Here are some points:
array([ -8,  -6, -16, -17,  -6, -27, -36, -16,  -7,  -8,  -3, -14, -14,  -8,  -9,  -2,  -1, -17, -12,  10,  13,  14,  26,  26])
array([ 10, -47, -75, -34, -22,  -8, -24, -44, -28, -43, -51,  15,  45,   2,  11,  36,  17,  27,  40,  37,  17, -20, -20,  48])
array([ 12, -26, -37,  -9,  -7,  29,  27, -13, -12, -23, -36,  32,  54,  13,  20,  29,  16,  41,  44,  15,   3, -35, -48,   3])
array([ -5,   3,   3,  -4,  -4, -13, -14,  -4,   0,   3,   5,  -7, -13,  -5,  -5,  -7,  -1, -10, -12,   0,   5,  12,  16,   9])
array([  1, -21, -34, -19, -10, -12, -21, -23, -14, -19, -22,   3,  12,  -3,   0,  13,   7,   3,  11,  17,  12,  -4,   1,  27])
array([ -6, -41, -67, -45, -19, -25, -49, -47, -27, -35, -43,   9,  26,  -1,   0,  24,  21,   3,  16,  37,  35,  -7,   4,  62])
array([  7,  38,  69,  43,  27,  38,  63,  53,  28,  37,  44,   2, -12,  10,   5, -22, -13,   6, -10, -39, -34,  -4, -20, -69])
array([ -8, -53, -87, -57, -22, -42, -73, -62, -33, -45, -51,   0,  27,  -2,  -1,  29,  22,   1,  16,  47,  41,  -5,  11,  80])
array([-11, -27, -45, -38, -10, -39, -61, -35, -17, -21, -17, -11,  -3,  -4,  -9,   6,  11, -13,  -7,  25,  28,   9,  26,  53])
array([-21,  58,  76,  28,   2, -35, -30,  28,  23,  42,  58, -46, -99, -30, -38, -49, -31, -70, -71, -33,  -8,  64,  82, -12])
array([ -5,   7,   7,  -3,  -2, -19, -22,  -2,   3,   5,  10, -18, -26, -10, -11, -11,  -7, -19, -21,  -3,   3,  19,  27,  10])
array([  8,   0,  13,  12,  13,  30,  36,  17,   8,   8,   4,  15,  20,  16,  12,   3,   4,  23,  17,  -9, -11, -22, -32, -29])
array([ 16,  24,  55,  45,  31,  65,  91,  54,  26,  29,  25,  25,  23,  22,  18,  -4,  -5,  34,  21, -35, -37, -34, -59, -80])
array([  2,  -9,  -7,  -5,   7,  11,   9,   2,  -1,  -3,  -6,   8,  18,  10,   8,   6,   7,  12,  12,   3,   0, -15, -18,  -6])
array([ 18, -50, -65, -24,  -3,  27,  24, -23, -21, -37, -50,  39,  83,  24,  31,  43,  27,  60,  61,  28,   5, -52, -69,  13])
array([ 24,   1,  19,  28,  15,  60,  87,  32,  10,   8,   0,  33,  51,  21,  28,  13,   4,  51,  39, -17, -30, -41, -69, -56])
array([ -5, -56, -90, -59, -25, -46, -75, -66, -37, -48, -52,   1,  28,  -3,   0,  28,  23,   4,  15,  48,  42,  -3,  13,  86])
array([ 27, -69, -90, -33,  -8,  39,  34, -34, -29, -49, -69,  57, 111,  33,  41,  59,  38,  81,  86,  39,  12, -71, -91,  22])
array([ 16, -35, -44, -16,   0,  23,  24, -15, -14, -24, -33,  30,  60,  17,  23,  30,  19,  46,  46,  16,   3, -38, -52,   3])
array([ 14, -17, -16,   0,   7,  33,  36,   4,  -2, -10, -15,  27,  41,  17,  16,  19,  12,  33,  35,   3,  -5, -33, -45, -15])
array([ -7,   1,  -5,  -7, -10, -23, -26, -12,  -6,  -4,  -3, -11, -18, -14, -10,  -3,  -4, -19, -14,   4,   8,  17,  25,  20])
array([ -21,   69,   94,   39,    8,  -25,  -17,   40,   30,   53,   68,  -47, -104,  -28,  -37,  -57,  -36,  -74,  -76,  -41,  -14,   64,   79,  -31])
array([ 20, -32, -37,  -3,   1,  46,  50,  -5, -10, -22, -39,  42,  73,  22,  29,  36,  19,  56,  60,  12,  -6, -52, -72, -13])
array([-14,  25,  26,   6,  -8, -30, -34,   1,   4,  14,  21, -28, -55, -21, -23, -24, -16, -45, -37,  -8,   4,  39,  55,  10])
array([  1, -18, -26, -16,  -4,  -6, -13, -15,  -9, -13, -16,   7,  16,   3,   3,  11,   9,   9,  10,  13,  10,  -7,  -7,  19])
array([  4, -10, -11,  -3,  -3,   5,   7,  -5,  -4,  -7, -10,   8,  18,   4,   8,   8,   5,  14,  12,   5,   0,  -9, -14,   2])
array([-23,  44,  58,  15,   5, -34, -34,  18,  19,  35,  47, -41, -78, -21, -30, -42, -23, -60, -64, -22,   0,  52,  69,  -7])
array([ 14,  43,  82,  59,  33,  69, 103,  69,  36,  45,  42,  20,   8,  19,  16, -16, -12,  25,   8, -47, -44, -23, -50, -98])
array([ -33,   75,   92,   28,    0,  -68,  -66,   26,   26,   52,   79,  -76, -127,  -43,  -51,  -73,  -46, -105, -111,  -35,   -4,   98,  126,   -4])
array([  3, -50, -81, -40, -23, -14, -35, -50, -31, -45, -57,  17,  43,   1,   7,  37,  20,  20,  39,  40,  26, -22, -14,  58])
array([ 13,   2,   9,  20,   5,  37,  51,  16,   6,   1,  -8,  23,  31,   9,  17,  11,  -1,  30,  25, -10, -18, -23, -43, -32])
array([  5,  19,  33,  24,  11,  24,  38,  26,  13,  17,  17,   6,   0,   4,   4,  -7,  -6,   7,   1, -19, -17,  -5, -15, -36])
array([  7, -21, -28,  -9,  -3,  13,  11, -12, -10, -16, -24,  18,  33,   8,  10,  19,  12,  22,  27,  11,   4, -21, -27,   8])
array([  7,   1,   8,  13,  11,  28,  35,  16,   6,   5,   0,  16,  21,  12,   9,   6,   3,  19,  18,  -7, -11, -21, -31, -25])
array([-29,  28,  19,  -9, -22, -77, -91, -19,  -2,  11,  25, -55, -94, -42, -43, -36, -24, -81, -73,   0,  19,  76, 107,  49])
array([ -8,  46,  67,  35,  12,   3,  16,  37,  24,  35,  43, -22, -50, -10, -13, -33, -24, -30, -37, -31, -21,  26,  28, -42])
array([ 23, -45, -55, -15,  -3,  38,  40, -16, -17, -31, -46,  43,  82,  24,  32,  43,  26,  63,  65,  20,   0, -54, -73,   4])
array([ -39,   64,   77,   12,   -1,  -82,  -88,   12,   21,   44,   70,  -74, -127,  -42,  -52,  -69,  -37, -109, -115,  -26,   11,   96,  127,   16])
array([  1,   9,  13,   7,   2,   1,   5,   8,   5,   7,  10,  -2, -10,  -2,  -2,  -6,  -4,  -5,  -7,  -7,  -5,   6,   4,  -8])
array([-13,  19,  22,   3,   1, -22, -25,   4,   6,  13,  21, -22, -40, -11, -16, -21, -11, -33, -33,  -8,   4,  27,  39,   4])
Here are 16 more points, each followed by its number:
array([ -6, -12, -27, -20, -14, -30, -41, -25, -13, -13, -11, -11, -10, -10,  -9,   3,   2, -14,  -6,  17,  16,  14,  25,  36]) 0
array([ -31,  107,  127,   64,   27,  -33,  -16,   75,   54,   86,  118,  -75, -127,  -32,  -51,  -91,  -56, -101, -118,  -69,  -32,   90,  112,  -65]) 1
array([-14, -33, -64, -50, -23, -61, -88, -54, -27, -33, -28, -20,  -9, -12, -11,   9,  11, -23, -12,  38,  37,  21,  44,  78]) 2
array([ -1,  46,  71,  43,  10,  15,  35,  41,  26,  39,  42, -11, -42,  -7, -10, -29, -20, -19, -26, -35, -25,  19,  14, -47]) 3
array([  4,  55,  86,  54,  17,  32,  62,  57,  31,  46,  49,  -7, -34,  -4,  -4, -31, -24, -11, -22, -45, -37,  14,   2, -71]) 4
array([ 10,  -4,   7,  11,  16,  43,  49,  19,   6,   5,  -2,  25,  37,  23,  17,  10,  10,  32,  29,  -8, -11, -33, -49, -35]) 5
array([ -7, -10, -19, -19,  -8, -28, -39, -21,  -9, -10,  -6, -11, -11,  -8,  -8,  -1,   2, -14, -12,  12,  16,  14,  23,  30]) 6
array([  7, -27, -43, -15,  -9,   6,  -1, -22, -15, -26, -33,  15,  37,   5,  12,  26,  10,  25,  32,  21,   6, -23, -26,  18]) 7
array([ -2, -23, -35, -26,  -7, -12, -22, -23, -14, -18, -21,   6,  19,   4,   4,  13,  13,   5,   9,  19,  17,  -5,  -3,  29]) 8
array([ -15,   92,  127,   63,   20,  -11,   18,   69,   46,   75,   96,  -51, -112,  -24,  -31,  -73,  -46,  -68,  -86,  -63,  -36,   69,   72,  -71]) 9
array([-13, -14, -27, -31, -15, -49, -64, -31, -14, -13,  -8, -21, -24, -16, -15,  -5,   3, -27, -25,  17,  25,  27,  45,  53]) 10
array([ -29,   -2,  -23,  -37,  -23,  -75, -104,  -40,  -16,  -10,   -2,  -39,  -59,  -29,  -33,  -16,   -4,  -63,  -49,   22,   37,   53,   87,   72]) 11
array([ 17,  19,  44,  39,  25,  61,  84,  48,  21,  24,  20,  21,  27,  23,  20,  -1,  -4,  35,  26, -26, -35, -32, -55, -75]) 12
array([ -3,  63,  95,  55,  19,  18,  44,  56,  37,  50,  59, -19, -55, -11, -12, -40, -30, -24, -41, -49, -34,  26,  19, -68]) 13
array([ -9,   7,   8,  -2,   5, -12, -19,   2,   3,   7,  10, -13, -19,  -2,  -9,  -9,  -4, -17, -15,  -1,   4,  10,  17,   2]) 14
array([ -3,  66, 105,  59,  21,  20,  47,  63,  40,  57,  68, -24, -62,  -9, -13, -46, -32, -27, -45, -54, -38,  29,  24, -73]) 15
Which two of these numbered points are nearest to each point below, ignoring the direction in which the first points spread most? Their numbers follow each, nearest first.
array([  2,   3,  14,   6,  13,  23,  27,  17,   8,   9,   5,  12,  14,  12,   8,   1,   5,  12,   8, -10,  -6, -14, -22, -23]) > 5 3
array([ -6,  -8, -14, -11,  -5, -18, -26, -13,  -7,  -7,  -3, -10,  -7,  -3,  -4,   0,   0,  -9,  -5,   9,   7,   7,  15,  18]) > 7 8
array([  7,  62, 103,  66,  31,  55,  88,  75,  41,  55,  60,   3, -25,   9,   3, -32, -21,   0, -17, -56, -45,   0, -20, -96]) > 12 4
array([-12,   4,   0,  -9, -10, -23, -30, -12,  -4,   1,   2,  -8, -23, -12, -13,  -8,   0, -23, -19,   3,  15,  20,  31,  24]) > 8 7
array([ -1,   2,  -3,   0,  -8, -11,  -9,  -8,  -4,  -3,  -4,  -5,  -7, -10,  -4,  -1,  -4,  -7,  -6,   2,   2,   8,  10,  10]) > 7 14
array([ -7, -32, -51, -38, -14, -32, -57, -38, -19, -28, -27,  -5,   7,  -1,  -3,  13,  12,  -5,   2,  30,  27,   4,  17,  53]) > 10 0
array([ 11,  29,  53,  41,  19,  48,  72,  45,  22,  27,  25,  17,   7,  11,  11,  -8,  -7,  19,   8, -32, -30, -16, -36, -64]) > 13 15
array([-25,  21,  21, -11,  -4, -55, -68,  -6,   4,  16,  29, -43, -69, -21, -31, -32, -14, -60, -58,  -3,  16,  52,  76,  27]) > 6 0
array([ 18,  26,  49,  46,  19,  59,  85,  48,  23,  26,  22,  20,  16,  15,  15,  -2,  -8,  31,  23, -30, -38, -26, -47, -71]) > 4 12
array([ 17,   5,  16,  28,   7,  44,  65,  22,   8,   6,  -5,  25,  35,  12,  21,  11,  -2,  35,  30, -13, -24, -30, -50, -43]) > 3 9
array([-19,  -1, -18, -26, -20, -61, -79, -33, -12, -10,  -2, -32, -46, -25, -23, -11,  -7, -46, -38,  16,  26,  42,  66,  54]) > 10 11
array([  3, -47, -78, -44, -22, -23, -42, -50, -31, -42, -52,  11,  36,  -2,   4,  33,  19,  14,  29,  40,  27, -12,  -6,  61]) > 10 0
array([ -6,  -5, -10, -10,  -2, -14, -25,  -9,  -3,  -5,  -1, -10,  -7,  -1,  -4,  -2,   0,  -8,  -6,   9,   7,   7,  14,  14]) > 7 14
array([-12,  -7, -22, -21, -14, -37, -51, -25, -11, -11,  -8, -18, -21, -14, -13,  -2,  -1, -25, -17,  16,  18,  23,  37,  40]) > 0 6
array([ 14, -16, -11,   2,  12,  36,  42,  12,   0,  -5,  -9,  22,  44,  22,  20,  16,  12,  40,  37,   0, -12, -35, -49, -24]) > 5 3
array([  1,  55,  87,  53,  23,  30,  58,  58,  33,  47,  55,  -8, -38,  -1,  -5, -33, -23, -14, -26, -45, -35,  13,   3, -71]) > 15 4
array([-1, -3,  1, -6,  7, -6, -7,  3,  1,  3, 10, -6, -3,  4, -1, -5,  3, -2, -7, -1,  1,  3,  4,  0]) > 14 7
array([ 16,  20,  48,  40,  25,  62,  86,  47,  21,  25,  20,  23,  26,  22,  20,  -4,  -3,  31,  20, -29, -32, -31, -55, -73]) > 12 15
array([  2, -19, -23, -15,   6,   7,  -1,  -6,  -4, -12, -13,  10,  27,  14,  10,  12,  12,  19,  17,  12,   6, -19, -21,   4]) > 14 7
array([-10, -25, -41, -33, -11, -36, -58, -32, -16, -21, -17, -14,  -5,  -6,  -8,   6,   7, -13,  -7,  23,  21,  10,  26,  48]) > 10 0
array([ 11,  10,  27,  21,  16,  45,  57,  30,  13,  15,  10,  21,  22,  16,  13,   2,   3,  24,  20, -18, -17, -25, -40, -46]) > 3 5
array([ -9,  24,  35,   9,   9, -10,  -9,  18,  10,  19,  29, -18, -35,  -5, -11, -23, -10, -27, -30, -14,  -5,  24,  27, -14]) > 14 7
array([  2, -19, -38, -17, -13, -12, -24, -25, -14, -24, -27,   2,  11,  -6,  -1,  16,   4,   4,  13,  19,  11,  -3,   2,  31]) > 6 0
array([ 17, -26, -27,  -4,  10,  41,  46,   3,  -5, -14, -22,  33,  61,  26,  25,  26,  18,  49,  49,   7,  -8, -45, -62, -18]) > 5 3
array([-15,  34,  44,  12,   6, -28, -27,  16,  17,  27,  40, -35, -62, -14, -22, -33, -18, -43, -49, -17,  -3,  39,  54,  -6]) > 14 7
array([  28,   48,   99,   80,   49,  111,  127,   94,   46,   51,   48,   36,   34,   36,   31,  -11,  -11,   54,   32,  -60,  -65,  -52,  -93, -127]) > 12 4
array([ -23,  -51,  -96,  -75,  -35,  -89, -127,  -84,  -40,  -51,  -47,  -25,  -10,  -21,  -19,   16,   15,  -34,  -20,   58,   59,   30,   63,  120]) > 2 11
